In the data rows, 128 means zero.
Each row below has a hidden score, from 0 to 40, with 20 about the middle. What is it? The score is a weighted sum of the row's numbers plus the product of two more (or one squared), each taken from its middle value.
[118  98 128  95 140 148 136 173 124 134 159  99  80 111 124 128 122 165
 121 149 113 163 120 125 122 109 147 139 126 108 120 103] -> 18
[126 125 112 138 103 120 126  99  92  93 106 120 120 145 126 106 144 160
 178 111 157 153  75 140 148 141  84 139 142 163 151 160] -> 21
[ 75 141 125 133 131 140 108 114  98 176 141 196 125 163 150 121 125 139
 127 101  91 124 171 201 133 127 144 108 154 103 139 129] -> 24
[112  98  90 154 143 106 100 143 125 166 165 179 116 114 108 138  76 130
  95 122 119 131 113 114  95 109 132 117  70  84  82 132] -> 30
[132 119 135 137 129 120 145 109 148 159 113 170 145 138 144 133 139 126
 119 123 167  64 116 104 130 137 158 115 128 167 114 103] -> 17
[156 160 122 104 115 104 142 140 145 118  64  99 174 107 131 121  85 136
 119 132 167  95 106 144 124 144 106 111 166 169 170 121] -> 14
[118 123 127 140 139 133 141  90 122 131 113 144 137 122 144 128 133 148
 126 109 157  75 109  85 109 111 142 115 107 149 100  83] -> 13
[114 132 102 118 119  75 108  93 112  82 113 127 112 122 121 111 118 139
 167  88 119 128  91 125 104 139  95 119 145 122 132 139] -> 19
[144 187 184 163  87 152 150 188 122 177 132 187 159 109 115 182 130 136
 103 130 135 101 113 159 127 116 119  95 141 179 127 132] -> 31
[107 129 122 128 119 101 100 107  84  90 126  93 139 123 126 115 123 163
 164 109 123 141  88 137 126 148 117 111 147 133 142 140] -> 14
[137 109 139 109 123 127 117 158 112 139 146 125 118 114 129 115  85 133
 127 140 101 155 147 109 120  95 141 132 115 122 114 121] -> 14
[109  84 120 101 115  98 103 131 130  97 130  96  88 109 121 123  89 162
 119 118 106 117 111 130 120 120 142 123 138 121  90 106] -> 19
[120 104  93 122 123 128  94 102 104 134 118 109 129 111 133 106  96 120
 101  88  98  84 134 145  95 109  88 111 123 101  97 126] -> 11
[101 101 108 111 128  79 117 121 116 107 126  96 127 116 126 118  99 130
 106 104 117 106 131 122  88 121 123 123 132  95  90 115] -> 16
[112 132 100 127  90  91 119 112 125 143 130 138 133 143 123 123 138 134
 124  95 101 139 131 118  99 164 175 145 128 146 138  74] -> 17
[194  98 181 168 103 125 113 126 132 105  84 102 140 133 108 206  99 130
  84  92 217 117 123 107 107 185 113 119  80 115 182 100] -> 26
[132  98 140 122 132 125 113 140 120 122 143 112  95 128  96 101  64 148
 113 130 106 156 173  89 118 128 157 124 117 117 103 132] -> 19
[112 106 108 109 117  88  94 118  88  90 128  89  98 125 102 109  99 180
 130 118 101 121 118 130 109 113 142 121 117 115 100  79] -> 21
[176 121 157 107  94 114 124 148 156 110 119 107 166 132 102 133 109 133
  91 122 200 119 101 134 126 127  64 101 115 148 172  97] -> 20
[147  92 114 104 129 140 141 182 142 127 144  81  98 107 138 149 131 151
 129 142 142 173 127 109 127  88 161 138  99  98 137 117] -> 13
[104 135 144 128 123 104 160 109 118 139  75 167 145 130 139 146 160 129
 130 120 161 101 109  85 107 165 136 138 138 151 114  97] -> 23
[101 104  93  88 128 122  97 118 120 114 111 112 112 128 108  98  96  97
 106 118 115 104 120 109  95 120 126 121 153 103 100  94] -> 18
[118 119 102 111 115 114 115 118 125 131 123 138 109 125 131  98 102  78
 124 123 128 126  98 157 118 128 131 108 141  57 132 113] -> 24
[ 99 135 110  98  82  84 100  93 125 116 119 114 135 136 112 101 131 134
 121  84 109 142 118 125 126 138 166 136 132 113 116 113] -> 17
[129 129 139 163 141  95  79 133 151 160 144 151 129  98 134 146 107 143
  84 133 106 124 104 141 126  98 113 101  76 108 106 135] -> 21
[101  98 110 116  87 101  97  93 107 118 101 112 114 109  99  98 112 138
 103 127 101  92 137 114 122 111 123 108 132 111 118  74] -> 15
[136  80 150 123 163 127 131 107 120 138 121 157 146 136 148 118 135 144
 119 116 158  98 118  76 104 134 165  95 138 152 106  91] -> 11
[133 111 137 116 108 114 131 155  95 132 152 127  95 123 123 101 122 165
 119 143 113 159 134 114 120 121 170 101 134 130 111 129] -> 21
[104 123 112 143 117  95 106 114 122 138 137 118 118  95 128 141  80 126
 103 123  91 111  98 146 118 106  91  98  80  98  97 139] -> 18
[ 75  95 100 104 151  95 129  99 132 100 123 109 127 111 126 128 123 147
 124 120  98 101 120 118  99 120 123 111 153 101  86  97] -> 20
[ 84 132 108 122 108 141 119 105  98 150 145 169 124 136 144  98 120 114
 124  92  79 143 133 172 118  88 136 106 146  88 135 103] -> 31
[109 128 110 123 106 114  79  96 104 131 144 140 120  92 151 113  99  94
 108 122 104 115 123 150 112  91  70 101 102 106 124 117] -> 17
[132 126 122 155 126  88  87 131 141 152 145 143 122  84 121 134 116 137
 106 140  79 117  79 135 116 111 111 123  25  80 111 154] -> 16
[ 84 148  82 116 111  95 115 133 109 125  95 132 120 157 112 104 130 134
 124  88 104 137 123 123 104 153 181 119 145 126 138 103] -> 31
[109 113 151 163 131  95 153  86  92 157  92 131 130 104 141 115 155 100
 133 149 142 106  48  65 126 116 131 117 129 106 109 103] -> 9
[104 125  82  95 103  95 121  96 114 139 111 128 133 122  99  74 133 155
 129 109 104 143 133 104 109 150 161 142 139 136 114 111] -> 12
[112 134 154 125 123 125 147 109 149 151  84 163 141 125 160 156 146 118
 129 123 166 101  63 109 132 166 139 144 131 149 131 103] -> 19
[116 129 131 136 161 136 156  86 142 155 116 170 136 128 146 128 139 149
 141 125 159  98 144 102 118 139 158 123 126 163 132 115] -> 18
[126 117 165 128  78 143 135 150 118 116  95  76 164  92  81 121 112  68
 141 141 106 106 104 114 140  91 129 140 107 140 131 139] -> 31
[168 126 140  95  97 136 117 142 155  97 101  85 156 122  96 121 102 118
  64  84 191 101 125 118 114 109  70 103 107 156 168 108] -> 17
[101 136 139 123 117 118 141 114 132 156  70 166 137  95 145 151 147 117
 130 130 157  84  95 107 124 174 161 151 128 143 118 106] -> 25
[104 155 116 125 106 125  97  90  88 171 130 193 152 161 153  91 130 137
 147 109 111 115 169 180 126 131 179 128 153  80 134 117] -> 19
[112 104 116 171 148 136 117 128 142 192 141 197 150 122 115 146  89 129
 101 122 104 123 109 134  99 113 129 113  49  91 120 144] -> 18
[104 131 114 104 123 118 100 112 101 158 152 150 112 132 141 119 109 103
 126 125 101 111 133 159 139 123 131  79 157  64 134 106] -> 25
[132 128 150 134  90 122 111 153 124 172 121 147 139 111 105 111 104 108
  88 120 131  88 111 148 107  98  80 113 119 165 127 127] -> 22
[107 119  97 101 128 154 142 114 139 102  98 120 114 140  81 135 145  83
 106 140 121 101 104  85 126 128 153 139 138 101 137 146] -> 22
[107 117 102 111 108  98 123  90  84 100 125 132 114 137 117 121 122 148
 167  95 109 151  88 154 132 133 101 117 131 130 134 146] -> 21
[148  98 125 104 139 137 144 173 135 107 137  59  95 104 141 123 104 155
 113 155  91 161 134 123 107 106 164 148 128 119 122  97] -> 12
[124 134  97 141 115 101 124  86 114  90 137 109 107 125 115  95 142 167
 183 109 148 156  95 157 136 154  91 111 145 161 150 168] -> 21
[116 139  93 141 108  91 106  99 118  86 121 118 112 148 128 104 135 162
 173 130 158 150 109 149 130 133  70 123 132 162 124 159] -> 24
[133 115 110  98 166 118 135  96 120 110 143 149 101 134 115  84 116 145
 124 107 123 155 194 155  75 141 157 152 121 133  94  94] -> 21
[127 136 105 156 123 106  94 114 132 162 144 170 118 122 143 148  70 122
  70 125  95 128  95 137 130 136 128 108  70 108 120 127] -> 24
[ 92  80 114 111 124 104  91  93  80 140 128 120 122 125 110 115 120 122
  95 116 121  88 120  99 104 118 128 108 115 138  94  79] -> 14
[ 88 121 108 127 128 141  91 128 114 146 143 149 132 122 128 123 143 133
 101 132 113 119 160 118 136 101 106 126 144 126 132 137] -> 15
[ 75 152 108 101 121 134 128 119 101 168 138 182 136 145 124  84 127 110
 132  84  79 126 138 182 118 116 150 106 149  84 138 117] -> 29
[109 125 151 128 143 106 145 105 116 158 125 142 124 128 149 123 143 130
 119 122 142 109  98  81 104 121 124 108 123 132 109  94] -> 15
[142 162 160 144  87 140 211 193 185 112  80 130 187 122 108 165 201 145
 153 134  79 169 133 159 187 141 183 181  96 167 118 202] -> 24
[150 101 133 104 108 116 128 170 107 143 132 136 122 134 124 127 116 171
 117 143 149 157 136  65  88 113 178 129 107 117 126 117] -> 13
[147 104 112 107 132 152 124 178 145 107 135  71 118 111 139 142 148 157
 136 133 115 160 125 114 122 104 164 136  96 124 134 108] -> 14
[114 101 122 164 144 127 106 148 132 184 150 196 133 147 112 146  96 136
 111 150 125  92 111 131  84  95 136  98  85 103 127 130] -> 28
[122 132 157 128 115 106 159 123 137 163  98 159 149  98 154 156 159 120
 103 138 160 106  98  81 130 162 136 138 134 134 116 100] -> 20
[141 104 120 107 124 152 160 186 152 102 131  85  98  98 144 179 134 147
 133 153 135 173 101 134 120  95 170 128 115  91 137 106] -> 23
[109 109 128 150 141 118 134  82 101 157  98 125 130 136 135 109 144 103
 134 120 146  84 120  92  92 101 135 115 123 136 116 100] -> 11
[199 157 217 226 222 223 201 158 225 184 202  99  88 188 230 133 219 194
 133 230 139 192 181 224 226 226  75 178 217 210 169 218] -> 7
[107  75 124 114 117  95 119 102  63 134 116 125 129 123 121 101 104 145
 111 111 115  98 109 107  75 101 128  79 115 134  82  74] -> 16
[112 117 105 122 121 116 121 114 116 128  92  81 127 109 117  79 116  68
 103 125 131 106 130 133 114 113 123 106 142 101 103  97] -> 14
[202 167 195 225 222 204 228 142 220 203 191 189  80 188 223 157 224  68
 196 228 134 211 120 161 224 192  88 220 227 129 146 181] -> 34
[104  88 110 104 136  91 113 105 145 102 116  65 109  95 115 123  92 163
 141 118 119 109 118 137 126 121 132 123 128  98 111 115] -> 21
[144 117 149 160 207 193 155 112 179 112 187  99  84 155 200 118 169 112
  88 168 115  70 190 207 169 165  98 115 107 169 114 142] -> 22
[132 142 147 159  82 131 138 158 107 194 134 156 156 114 115 135 104 114
  95 111 111  84 123 137 112 138 104 103 110 157 100 127] -> 19
[ 88 138 118 111 115 127  79 107 114 144 146 156 127 140 129 113 122 124
 106 107  91 101 147 120 133  98 109 126 149 126 120 130] -> 16
[104 104  93 116 119 111  97 112 112  90 106 112  98 120 123  88 107 127
 106 128 111 101 101 114  80 106 128  95 145  70  94 106] -> 28
[118  75 100 111 115 111 108 107  92 130 111 114 124 132 128 125 130 148
 115 116 121  88 125 107 104  98 135  91 126 106  94 115] -> 13
[ 99 131 100 130 135  88  91  77 116 141 131 122 130 125 124 138 134  62
  95 147  79 111 157  89  99 101 104 111 149 122 122  83] -> 22
[112 139  90 128 131  95 123  93 109  93 121 134 109 123 128 104 138 156
 197 120 146 161  91 144 139 136 109 115 132 144 150 163] -> 22
[202 197 185 107 146 180 150 165 120 145 143 136 216 200 102 157 102 105
 115  92 203 113 200 163 153 173 167 163 149 197 216 111] -> 29
[137 139 135 111 115 130 113 154 112  72  84  93 153  63 108 115 104  47
 129 125 106  84 123 122 122 123 106 119 119 127 127 113] -> 27
[107  98  82  92 124 127 129 112 124 112 113 141 116 125 124 106 133 108
  91 128 125 104 123  92 124 134 132 117 139 106  90 132] -> 19
[ 95 141 105 122 103  75 119  86 104 110 137 131 116 147 123 106 125 149
 173  88 130 150 113 139 129 153 119 123 117 145 131 132] -> 19
[116 155 124 104 117 131 134  99 109 187 123 202 125 160 153  91 125 150
 145 107 111 131 180 204 133 147 190 115 163  88 151 117] -> 23
[153 134 145 190 202 203 179 140 216 140 192  71  88 166 224 113 185 120
 119 201 123 111 171 209 181 164  95 146 129 167 131 178] -> 11
[141 104 130 128 124 109 132 163 116 134 154 116  98 111 115 115 107 153
 126 140 109 151 197 114 124 130 151 131 134 134 116 124] -> 18
[ 88 126 108 138 123 120 100 112 116 162 145 166 136 137 131 121 128  97
 101 125  79 134 153 141  95 109 113 103 129 111 142 129] -> 18
[ 80 136 127 114 103 104  69 123 107 142 134 156 107 122 143 101 104 103
 136 123 109 123 106 149 122 113 115 106 142  70 129  91] -> 23
[116 140 105 120  90  95 124 107 107 120 106 134 116 136  99 130 133 144
 174 107 134 157 120 158 142 144 106 103 147 154 138 144] -> 24
[228 220 219 153 224 227 151 189 127 188 223 173 224 229 124 188 127 166
 182 109 227 137 224 184 194 226 223 228 171 222 224 137] -> 32
[136 148  97 140 131  95 123 109 112  82 116 127 112 153 128  88 120 152
 183 125 162 153 104 147 129 120 106 128 141 162 145 166] -> 34
[174 113 110 101 133 152 142 190 141 107 135  99 107  80 129 160 159 164
 126 151 130 176  91 125 120 106 153 153 131 117 124 115] -> 36
[120 136  77 133 128  91 124 102 129  67 113 120 120 133 121 109 139 152
 198 132 128 156 128 150 127 136  98 123 153 157 145 171] -> 21
[147 147 157 174 204 225 166 123 203 127 193 116 104 157 217 134 165  87
 101 180 113  92 186 226 174 181  88  84 105 175 137 169] -> 31
[135 129 151 116  90 123 129 155 109  82  88  96 170  75 102 111 109   5
 129 125 113  57 116 104 126 111 121 117  80 153 126 122] -> 39
[141  88 137 109 117 152 128 169 155 110 148  89 114 116 137 138 138 159
 119 137 115 167 123  89 109 101 163 136 137 101 126  94] -> 13
[107 121 100  75 103 131 115 112 127 100  98  85 129  63 124 106 114  47
 113 127 133 101 116  76  99  79 104  98 134  95 111 100] -> 21
[124 123 114 133 100  98  91  99 104 132 135 125 129 114 129 111  89 126
 106 107  95  98 121 139  84 106  57 108  96  95 111 122] -> 14
[141  95 122 104 137 142 138 176 141 102 119 102 107 111 148 156 118 152
 122 149 143 170 128 118 124  79 149 139 131 129 124 115] -> 22
[ 88 131 100 134 119  95  97  82  84  86 123 109 116 152 123 115 144 174
 167  92 149 159 128 116 137 147 128 129 135 150 145 126] -> 14
[198 166 193 225 219 194 228 155 200 179 165 195 101 172 221 160 213  62
 179 228 128 198 116 152 224 195 117 222 221  75 154 173] -> 28
[204 179 192 229 221 210 225 150 225 210 191 203 112 197 230 142 225  83
 185 218 133 200 143 173 218 190 101 218 222 133 139 174] -> 19
[ 80 136  93 111 111  79 115  72 112 118 121 107 114 130 117  69 122 130
 157  95  95 134 116 125 120 145 132 142 139 133 127 117] -> 13
[107 142 127 120 124 144 106 112  98 186 148 204 139 174 164 106 118 126
 148 118  84 106 179 203 127 106 154 117 152  98 152 130] -> 22
[156 171 183 165  73 148 138 188 135 191 125 172 156 125 119 164 112 122
  80  95 139  88 123 161 118 116 121 106 154 177 120 129] -> 29
[116 128 114 127 129 122 100 118 114 169 148 197 139 153 149 115 120 130
 137 111  84 124 163 197 132 104 145  91 160  70 139 133] -> 25
[101 115  97 104 115 127 108 133 135 107 119  93 112 118 126  91 122 117
 115 141 128 121  88 112  92 133 129 101 147  70 100  97] -> 22
[118 139  66 130 111 109 106  86  95  77 116 132 124 128 117 113 137 146
 175 111 128 149 118 151 132 131 115 119 149 145 143 160] -> 29
[137 132 134 120 115 120 115 154 114 162 113 125 155 104 108 121 107  90
  98  92 148 109 113 140 116 111  91 108 102 144 137 119] -> 17
[147 117 135 101 128 122 123 128 114 131  64 112 152  75 102 123  49  83
 137 120 137  98 136  89 116  84 104 135 117 115 137  83] -> 37
[167 175 184 147 103 163 148 195 122 172 158 182 137 122 128 169 120 136
  70 138 138 113 125 145 118 121 144 106 151 184 124 141] -> 36
[177 136 128  92  87 123 131 143 141 118  92  96 165 134 135 123 107 118
  95 116 181 117 116 127 116 136  64  79 129 148 155 115] -> 14
[137 172 171 134  97 140 225 209 185 110  49 141 197 122  85 197 207 180
 141 152 115 187 130 145 204 120 155 182 102 163 103 217] -> 26
[126 139 130 157 108 106  83 116 142 153 148 141 129  98 143 142 120 138
  95 128  95 115  98 135 118  84  84  98  49  88 109 160] -> 14
[132  88 124 122 136 123 113 149 122 122 152 123  95 125 108 115 102 132
 122 149  88 126 161  71 114 125 159 108 139 129 109 103] -> 19
[129 162 170 144  87 133 199 189 155 112  70 122 178 101 117 165 185 156
 147 138  88 154 133 133 178 113 154 159 115 170 100 203] -> 22
[ 99 126  97 142 136  88  97  90 114  86 116 116 112 128 126 118 128 157
 181  95 138 156 106 162 124 133 101 117 129 136 148 146] -> 20
[107 111 110  95  94 138 119 114 135 100 126  99 136 123  99 118 133  83
  88 130 133 124 127 114 129 125 144 119 138 111 111 115] -> 20
[120 131 120 131 106 120  94 109 120  82 111 107 118  80  99 118 116  78
 121 125 104 111 130  81 116 104  91 123 131 111 106 119] -> 20
[120  80 116  92 128 101 123 119 118 107 123  76 114 125 123 142 107 161
 127 107 106  98 101 134  99 121 135 140 135  91 109 119] -> 18
[104 106 133 144 121  95 149  77  88 152 111 143 124 122 149 131 148 117
 126 143 139  84 116  89  84 125 119 115 138 117  65  91] -> 25
[145 192 166 153 126 140 152 140 155 102 130 120 185  98  96 175 172 114
 181 154 125 165 118 118 169  84  84 167 102 168 114 161] -> 29
[154 195 170 133  97 154 228 217 207 122  75 147 187 145 105 222 223 195
 154 147 113 208 154 161 219 125 170 214  85 169 134 226] -> 27
[ 80 136 125 140 121 120  91 107  95 174 141 209 137 155 148 138 127 139
 142 107  63 113 162 212 136 118 151 108 162  80 160 146] -> 25
[124 134 146 138 123 118 146 105 139 165  57 174 156 109 153 145 153 127
 136 141 157 104  37 104 120 164 119 135 112 136 122 111] -> 14
[ 95 117  90  80 139 144 136 112 145  97  98 102 107 134 126 123 137  90
  95 120 131 106  84  92 130 130 134 140 141 101 109 155] -> 17
[126 111  86 122 137 122  91 136 122 164 140 170 109 134 115 123  80 124
  70 104 125 126 111  89 116 106 136 108 105 103 116 142] -> 32
[ 99 126  77 114 106  79 128 105 112  72 119 107 116 125 119 104 130 157
 167  98 119 111 101 131 124 138 111 128 139 134 131 127] -> 22
[135 121 118 133 136 137 124 161  69 139 165 109 122 109 121 128 112 132
  70 138 115 129 184 123 124 106 145 108 123 122 129 140] -> 15
[216 198 192 116 183 193 140 163 133 169 191 127 224 219  99 161 114 112
 132  88 206 135 201 164 150 194 181 170 147 204 226 126] -> 29
[ 95 135  97 109 115  69  97 107 112 122 132 105  98 145 115  84 138 132
 129  98 109 147 118 120  99 139 149 121 134 127 131 129] -> 19
[140 179 175 136 111 142 212 210 191 114  75 142 193 123 115 198 220 179
 124 147 127 184 143 149 212 127 169 185  85 164 124 224] -> 21
[124 126 116 154 123 109  91 107 101 134 135 116 120 104 152 115 104 132
 121 122 113 106  98 139  80 106  75 113  89  88 122 148] -> 10
[163 157 148  84 111 130 141 135 160 123 111 102 172 123 124 109 109 127
  57 111 174 113 101 137 122 125  80  95 145 163 172 111] -> 22
[109 113 100 109 128 137 115 132 129 127 123 144 109 125 144  74 127  78
 103 118 130  84 101 120 109 106 137 106 135  98  90  97] -> 37
[112 125 102 101 126 120  87 123 107 127 146 153 104 114 128  91  89  62
 115 125 104 121 106 139 102  75 109 124 145  88 114  37] -> 38
[174 123 148 101 108 116 117 144 157 100  98  65 143 138  96 139 120 114
  91 116 185 117  88 128 107 137  84 101 110 145 161 113] -> 17
[112  57 130 104 115 120 129 147 122 142 140 116 124 120 129 101  70 142
 133 152 117 140 144 104 109 125 171 126 123 140 111 124] -> 16
[109 136 110 141 121 109 111  99 122  93 111 116 122 123 129 127 135 166
 187 107 131 169 120 152 133 151 101 115 151 161 155 163] -> 15
[132 148 162 150  82 137 165 164 151  90  64 112 178  69  89 133 144  78
 136 136  95 119 109  96 146  84 135 149 126 139 120 147] -> 20
[ 84 111 114  95 145 106 119  96 137  72 106 109  95 123 119 118 116 150
 119 120 104 109 113 137 133 116 126 124 132 119  97 113] -> 23
[226 224 204 131 207 221 158 180 132 170 216 151 227 228 141 162 120 133
 160 109 224 113 227 174 167 222 199 203 147 220 228 100] -> 34
[127 104 116 128 121 152 140 165 101 145 154 123 112 128 121 118 107 130
  98 133 111 156 180  85 129 120 148  98 105 147 109 136] -> 13
[116 125 151 138 157 130 145 114 145 146 113 170 136 147 144 118 142 132
 136 118 152  98 136  76 122 138 155 106 129 160 118 124] -> 18
[135 104 137 101 136 120 140 163 130 130 147  89  80  88 126 144 131 157
 132 141 134 157 137 138 127  88 163 131 110 129 114  74] -> 20
[101  88  42 118 135 125 115  96 125  90 113  85  88 120 124  79 104  97
  88 111 115 101 111  89 112 127 151 126 128 115 120  69] -> 32
[172 117 147 123  87 114 119 149 157  93  92  96 157 132 108 157 120 137
  95  88 203 115  75 118 116 145  57 132 105 115 168 111] -> 16
[114 140 134 141 137  95 111  93  88  97 139 118 109 136 108 104 130 156
 189 125 142 156  91 151 118 139 111 119 137 151 146 167] -> 19
[101 123 105 101 115 142 124 123 120  77  98 123 120 122 115  91 143  68
 111 140 119 109 104 123 118 138 143 129 152 103 111 129] -> 27
[101 125 120 125 128 130 103 109 112 153 145 157 146 134 121 125 122 117
  95 122 117 126 141 125 130 106 123  95  99 111 141 133] -> 16
[206 169 191 227 220 213 226 167 228 189 189 209  92 177 226 139 221  23
 187 229 125 218 125 137 218 185 109 226 230 122 153 211] -> 22
[147 106 138  63 119 136 108 149 101 149  75 114 149 107  99 113 123 112
 111  84 158 109 118 102 104 111  25 106  89 129 142 113] -> 19
[124 148 108 141 119  95 100  99 104  93 121 120 122 150 105 123 142 163
 190 130 147 169  98 151 126 136 113 138 151 170 143 148] -> 24
[145 111 128 116 140 138 134 177 125 112 144  65 107 111 128 162 104 162
 129 145 123 164 136 104 118  95 155 155 115 106 114 103] -> 12
[149 175 178 171  78 144 146 182 118 185 106 160 157 127 117 149 127 129
  75 104 111  70 120 155 126 109 124  88 166 186 134 139] -> 28
[130 141 100 125 121 111  94 105  95  82 126 112 116 137 108 113 130 157
 200 104 146 158 134 156 132 146 109 134 129 160 158 159] -> 17
[101 121 118 101 132 145 138 133 147 125 101  96 107 132  89 115 142  94
  98 133 137 115 120 104 112 136 154 113 141 103 100 135] -> 23
[126 113 125 149 124 118  94 102 129 157 147 149 114 109 143 130  89 137
 108 142 111 113 120 127 135 111 128 117  80  64 111 157] -> 13
[142 139 114 125  97 111 108 105  98  77 116 127 116 130 117 111 134 152
 184  95 148 152 111 144 127 147  91 132 119 160 166 166] -> 18
[126 104 116 134 133 109 128 129 122 136 146  99  92 118 115 104  96 129
  88 142 106 142 163  65 118  84 135 128 110 134 126 119] -> 7
[150 121 131 138 154 131 131 170  98 132 157 105  75 122 121 127 104 171
 124 141 115 153 141 118 132 120 167 128  93 111 116 126] -> 15
[101  98 154 130 135  79 129  90  84 138 111 109 130 116 138 134 146 108
 111 133 142  75 106  58 102 113 123 123 123 133 103  83] -> 24
[136  80 128 104 194 149 121 119 107 100 162 109  70 138 167  84 131 133
 101 134 119 124 200 159 126 154 132 142  80 140 126 113] -> 14
[140  75 135 116 143 140 139 178 120 110 143 112  98 118 129 135 107 165
 134 166 125 156 137 112 116 109 176 123 123 103 100 113] -> 18
[126  95 127 137 142 131 132 165 107 138 166 120 104 125 134 123 102 146
 108 127 106 129 162  96 124 123 128 117  89 138 137 133] -> 11
[130 161 163 138 117 138 146 163 127  60  88  85 168  92  96 111 128  74
 141 140  88  92 120 104 140  91 121 131 107 134 118 142] -> 25
[198 165 204 222 220 229 214 150 226 186 205 112  56 180 218 137 223 174
 153 222 130 188 158 224 227 223  95 192 228 200 151 212] -> 14
[ 95 128 114 118 115  79 123  93 118  90 119  96 124 136 148 106 122 152
 167  98 127 131 104 137 102 144 115 124 132 136 137 141] -> 15
[ 95 125 118 130 121 123 111 114 101 140 144 149 125 120 131  98 114 105
 122 125 104 106  91 156 107 104 128  98 137  95 120 100] -> 31
[124  84 131 120 137 122 145 136 104 142 165 107 109 122 123 121 109 127
 126 143 109 136 165  92 120 116 147 115 119 133 135 141] -> 24
[166 145 151 187 190 209 179 119 208 149 177  81  92 157 226 118 183  94
 122 187 131 126 159 209 195 171  75 146 145 147 122 186] -> 16
[179  98 153 127  73 120 108 129 164  72 106  89 141 137 115 188 127 143
  91 118 208 111 101  99  95 155  88 135 105 117 175 115] -> 16
[135 125 120 157 131  95  94 126 125 158 149 164 135 118 138 125 118 130
  95 140 106 115  84 140 124 101 113 119  93  84 116 160] -> 30
[109 172 114 131 124 138 123 116 127 186 126 215 118 161 157  88 140 146
 158  88 115 139 215 214 127 133 184 106 152  95 164 103] -> 26
[139 104 116 114  87 111 121 172 122 114 118 130 124 107 123 137 102 165
 122 145 151 148 136  76  95 143 177 123 115 138 124 117] -> 16
[101 125 110 130 128 133  97 105 139 140 125 144 141 134 123  98 139 108
 111 143 101 111 127 125 118  88 121  98 123 111 122 129] -> 19
[136 106 127 144 149 134 142  99 112 150 126 169 140 144 144 123 135 154
 141 125 163  64 144 102 124 113 148 119 121 154 109 117] -> 13
[184 161 177 225 213 188 208 164 224 158 181 160  88 169 223 121 215  68
 185 225 156 206 125 135 221 171 124 223 212 140 139 205] -> 10
[122 106 135 104 129 111 128 150 114 132 147 128  92 134 121 131  89 126
 119 148  88 151 162 102 102 116 142 121 132 124 114 106] -> 29
[129 111 140 134 141 114 141  90 116 139 123 144 133 137 152 113 138 108
 117 114 137  95 127  76 118 128 135  98 115 129 106  97] -> 16
[114 131 138 128 140 114 141  99 127 155 118 153 127 132 129 145 137 114
 147  88 149 106 130 104 129 128 139 117 124 144 120 103] -> 29
[120 117 122 111 144 134 129  99 112 138  95 146 137 123 137 115 140 145
 126 122 152  70 128  92 104 139 141  79 128 145 106  87] -> 17
[120 119 102 116 100 123  91 119  92 112 138 128 101 109 137  88 109  97
 122 125  88 129 109 155  88 104  70 101 134 115 127  91] -> 29
[144  88 135 104 140 145 140 182 139 128 146  93  84 116 124 139 123 151
 147 160 119 157 137 133 112  95 170 139 107 101 122 106] -> 20
[124  70 120 125 140 122 144 149 116 131 158 123  98 127 119 111  89 134
 101 148  69 147 174  76 133 104 149 117  99 124 138 135] -> 14
[109 123 114 122 142 114 136  86 104 125  92 123 118 125 148 106 109 141
 115 101 141  98 104  96  95 104 140  37 138 132  90 111] -> 15
